Rows are one point carried round by a steady rotation, each followed by how many steps it has turned.
The counts run from 0 to 425.
-24	19	1	-6	41	-28	1	15	26	-13	1	26	-12	-19	18	7	27	10	24	28	12	-2	24	-7	1	2	3	-25	-21	33	-18	-20	-21	13 | 388
3	30	4	-2	27	12	23	-28	-8	-16	-19	1	36	-9	42	-6	23	1	19	31	-22	-4	14	-4	-27	11	-15	-19	-9	8	-16	-5	13	-25 | 192
-15	22	16	-2	18	8	6	-8	9	-26	7	21	15	4	49	-6	7	-12	13	1	-36	6	38	-17	-10	27	24	-13	-18	1	25	-22	-4	12 | 201
-23	0	-24	-10	50	13	-3	-11	27	-16	1	13	12	6	-8	-5	6	28	-7	20	5	-26	40	-12	-31	7	32	-24	-13	-1	-3	-5	12	-17 | 333
1	16	-16	0	40	-27	16	-20	-23	-19	-11	25	23	-12	37	37	19	-2	10	24	-5	3	-5	6	-3	7	-2	-20	-32	25	4	-5	6	-19 | 250
3	19	7	2	25	-9	19	-20	-9	-27	-5	-11	37	-8	30	3	30	17	21	35	-30	-12	5	-6	-17	-3	-21	-27	-18	-2	-18	-11	1	-35 | 69
-9	0	-25	33	42	8	-6	-10	12	-10	1	36	-18	-3	12	34	7	7	14	18	-12	-21	10	1	-13	0	13	-26	-37	22	-17	-11	20	-38 | 355
-7	10	-2	-8	52	-36	0	-1	-1	-10	3	8	35	-18	0	-2	6	6	24	24	13	2	34	-5	34	2	7	-13	-32	26	6	-34	-13	9 | 271
-21	-1	4	20	2	-6	3	8	35	-19	10	19	-10	13	12	3	8	21	30	28	-24	-30	22	-10	-7	-5	-10	-33	-19	24	-37	-31	-23	-4 | 403
-11	-17	-37	22	34	-1	4	-28	3	-4	-9	36	20	6	10	22	-20	3	22	-2	-11	-27	11	5	-19	-6	16	-18	-29	23	-19	-11	20	-34 | 130
0	-1	23	10	2	-2	10	-15	4	-31	-4	-5	31	-6	53	2	16	-7	40	16	-45	-5	5	-16	-11	30	-7	-23	-8	7	-9	-13	-23	-21 | 186
-15	8	-10	-5	39	-13	-13	-1	19	-4	7	20	-2	-4	-13	19	1	16	33	31	-21	-7	48	-27	-4	12	-1	-20	1	30	-26	-38	-3	-8 | 398
3	-16	0	-1	48	22	8	-23	18	-14	-5	-11	32	-19	7	-8	13	1	-2	30	15	-19	22	-15	20	24	27	-23	-25	-1	13	-11	-3	-17 | 336
6	-26	2	16	11	1	23	-29	-9	-17	-16	36	41	9	30	14	1	-20	12	26	-16	-21	-25	9	3	18	1	-24	-30	20	-4	-7	-18	5 | 16
-12	7	10	-12	36	-15	13	-3	14	-42	7	-1	28	-13	46	-6	37	18	3	13	3	-6	12	-3	-13	14	25	-26	-23	-9	25	3	-10	-5 | 95
3	-30	-1	0	8	13	13	-25	5	-25	-4	27	26	4	18	21	19	-5	6	46	-17	-22	-24	-7	-1	34	11	-37	-19	3	0	0	-25	-12 | 5
-7	-12	20	-7	27	13	8	-2	11	-28	3	7	24	2	25	-24	41	8	-5	41	1	-15	4	-8	-3	15	27	-29	-23	-17	27	4	-15	4 | 331
3	-15	-4	2	20	3	17	-16	22	-34	-3	-7	19	-13	28	27	25	4	-11	27	8	-24	-11	2	7	25	6	-38	-28	10	-1	-8	-30	-20 | 229
-13	3	-17	10	32	-28	-11	-6	30	-13	15	-8	15	-10	-7	12	0	27	35	12	-16	-15	40	-10	4	-2	1	-25	-21	22	-27	-40	-10	-24 | 286
-15	-16	-9	30	22	8	-4	2	33	-31	11	11	-18	-9	26	23	19	8	10	11	-1	-30	10	3	4	11	26	-34	-38	12	1	-10	-15	-24 | 345
10	2	16	24	19	-7	1	-23	-2	-18	6	-9	39	-4	36	-9	-8	-6	40	2	-39	-3	30	-11	14	15	7	-13	-34	4	11	-34	4	-21 | 303
-5	-4	-3	28	16	5	-9	-17	9	-10	11	7	26	20	-1	-5	-19	12	32	11	-41	-25	41	-11	-1	-12	2	-20	-25	7	-20	-43	14	-18 | 296
-5	5	7	-8	38	-8	19	-5	15	-16	-12	1	22	-23	5	-7	28	13	23	57	12	-14	11	-10	7	5	-15	-24	-11	24	-33	-14	-23	0 | 395
-1	-21	24	3	28	6	1	-3	9	-12	-6	8	34	-6	1	-24	19	-3	37	52	-9	-10	14	-17	28	21	4	-26	-20	10	-9	-27	-29	10 | 165
-15	8	-23	20	45	-14	0	-7	1	-1	-11	57	5	0	15	0	-9	0	26	6	5	-16	18	10	-14	-14	12	-11	-34	33	-9	-8	25	-5 | 141
1	-16	-7	14	10	-21	4	-16	0	-32	8	27	10	2	43	41	4	-7	13	2	-26	-10	-8	4	7	24	15	-28	-37	17	12	-15	-22	-11 | 244
-28	10	-2	-8	20	1	10	4	46	-38	14	20	7	3	38	6	8	16	-7	-6	-4	-16	32	-6	-33	25	28	-22	-23	10	15	-10	-16	15 | 211
-4	12	-9	-13	48	-48	15	-12	-4	-19	-7	18	45	-23	26	7	16	0	16	19	17	0	2	9	-4	6	1	-12	-27	28	-2	-4	-11	-1 | 261
-18	-3	-3	8	23	8	10	-1	48	-34	20	7	-16	4	27	20	21	15	-9	15	5	-26	19	-2	9	17	24	-34	-39	9	6	-19	-26	8 | 222
-15	4	-1	-18	51	-23	-9	-4	3	-10	-3	31	20	-22	10	3	8	-13	32	22	-1	9	38	-19	16	24	25	-12	-13	34	8	-24	-18	18 | 383
-6	-5	-8	27	11	-1	2	-17	-2	-20	9	56	6	35	30	23	-5	-6	12	11	-31	-13	-1	13	0	-6	17	-19	-42	19	10	-25	2	11 | 248
-8	-23	-10	36	17	14	-10	-16	4	-17	8	50	-2	30	13	18	-5	-6	19	16	-31	-27	2	3	5	0	26	-27	-38	8	5	-19	7	-14 | 125
-11	-9	-6	-10	33	-15	-6	-4	4	-6	11	43	29	34	-28	-8	-4	20	20	41	-18	-12	30	-9	-1	-4	16	-17	-16	9	-6	-35	-6	19 | 274
